(in the rows, 128 means zero)
A single turn carries every row of the set below to another of its rows. Some are shown first; where does it send the rows asked next?
vefit: [131  89 167 141 136 111 119 167 116 110 105  97 117  95 150  99 111 105
 124 102 144  89  93 119 143 153 161]
Bomes: [103 115 123 151 142 117 126 122 108 130 132 124 126 116 169 119 133  97
  98  96 116 101 132 102 142 119 158]
girid: [108 114  93 134 125 124 131 114 121 140 134 127 134 133 172 123 121  93
 119 101 123 108 134  99 136 111 137]
tetu: [ 99 116 126 153 144 110 130 123 100 134 124 117 127 117 170 124 134 103
  92 108 131 102 125 106 150 117 154]
bimus: [ 94 115 117 134 130 118 124 115 118 127 143 134 127 136 158 121 135  92
 101 109 130 109 124 100 144 121 141]
gimin: [165 101 150 139 141 142 149 148 143 130 114  93 133  87 180 121 110 122
 165 100 130  98 120 130 142 121 156]
guma: [164 123 105 108 133 166 111 131 153 130 138 111 139 134 150 128 123 122
 144 123 174 121 103 113 144 131 148]
Dogun: [157 121 107  96 116 146  92 123 164 141 148 122 142 122 152 118 120 113
 142 110 156 127 100 119 141 138 134]
Nafu: [142 112 152 133 123  79  87 124 138 127 157 120  93 117 165 136 126  93
 125 108 159  93 102 112 159 155 167]
kaba: [110 116 109 138 138 129 142 122  97 136 111 107 143 117 178 125 130 106
 109  99 119 110 130 111 140 119 147]
pomod: [152  94 117 123 152 143 154 161 146 153 107  94 111  91 167 107 108 109
 159 125 146 100 118 102 141 128 144]
Zuz: [143 133 138 126 130 113  85 131 149 156 141 129  81  93 150 133 139  84
 119 110 160 101 112 111 151 159 165]
mov: [161  98 142 105 135 151 148 154 135 134 114  77 141  96 176 113 112 132
 140 104 145 107 121 109 136 111 154]
faz: [109 113 106 134 135 131 138 117 107 129 114 115 144 122 173 112 127  96
 110 103 112 103 132 106 135 126 148]
zis: [168 124 124 100 114 149 121 110 167 136 142 115 144 118 159 129 120 108
 164 118 148 118 109 134 148 137 134]
nere: [139 120 146 128 112  76  87 131 149 145 145 118  88  98 156 123 132  93
 127 128 166  88 105 113 147 132 160]
Nole: [172 131 110  91 112 141 102 116 159 152 148 106 138 117 158 129 119 118
 133 108 157 121 114 115 143 119 150]
deba: [158 100 129 136 144 150 141 158 132 126 105  89 124 102 180 114  98 122
 155 108 167  87 128 100 142 118 165]
vazik: [162 129 108  90 103 133  98 128 150 139 148 108 133 113 137 123 130 115
 149 111 145 129 100 122 147 135 132]
deves: [160 114 112  94 117 129 104 118 155 135 165 112 129 137 163 139 130 110
 148 112 151 126  98 120 149 144 137]
Nebap: [136 116 142 137 119  86  74 132 154 140 146 132  97 111 154 122 120  89
 118 112 170  93  97 117 141 143 162]
bonim: [151 124 144 143 115  92  93 117 161 140 155 131 102 116 144 140 117  92
 144 113 159  96  99 128 156 136 153]
fari: [156  91 129 118 141 150 134 155 150 138 114  95 140  89 193 102 106 126
 154 104 142 103 123 110 131 118 151]
zar: [138 103 184 148 134 102 129 145 128 108 118 103 112 102 144 118 120  98
 134 119 146  85  92 136 153 151 163]
moli: [153 132 128 140 123 115  79 130 147 140 144 126  94 123 159 146 128  96
 124 110 185  95 100 114 139 139 175]
ridov: [ 97 121 112 137 127 110 121 111 109 137 141 128 126 134 156 128 127  95
 100 109 142 111 124 101 156 118 137]
Puti: [146  89 160 138 144 101 131 151 108 103 116  83 121 103 162 109 113 108
 134 106 133  88  99 115 160 158 169]
nez: [138 109 158 140 128 120 113 157 106 105 101  99 106 114 147 119 115  97
 125 105 172  82  98 116 148 160 173]
viri: [141 110 143 137 139 113 122 157 114 129  96  98  96  85 134 104 111  88
 132 109 142  90 103 111 158 169 162]
Tuved: [167  88 116 117 144 133 147 142 145 134 128  82 138 108 196 120 110 125
 164 113 134 105 119 112 139 123 152]
Risu: [109 121  94 125 121 126 132 110 115 146 128 121 137 128 178 131 123  98
 116 104 134 113 133 104 143 112 132]
Rila: [148 125 139 121 107  84  84 121 141 142 141 113 102 121 137 130 120  89
 110 115 172  93  93 120 146 138 165]
bepub: [136  95 169 137 129  96 130 163 112 120 108  83 104 102 148 114 108 104
 115 106 156  83  98 116 143 130 169]
fuvov: [151 122 111  99 138 161 116 144 162 152 148 116 112 113 142 131 137 111
 144 118 151 134 102 111 145 138 134]
revus: [138  99 162 132 129 104 126 167 109 111 110  84 114  90 132 104 124 115
 131 109 134  98  93 121 152 142 157]
kam: [160 103 129 111 131 134 137 148 149 146 115  86 129  78 191 109 125 127
 157 121 139 103 128 113 131 110 153]

Nafu moves to Puti
faz moves to girid
fari moves to Dogun
Now these:
viri moves to pomod
mov moves to Nole
zis moves to bonim
tetu moves to kaba
nez moves to deba
nere moves to revus

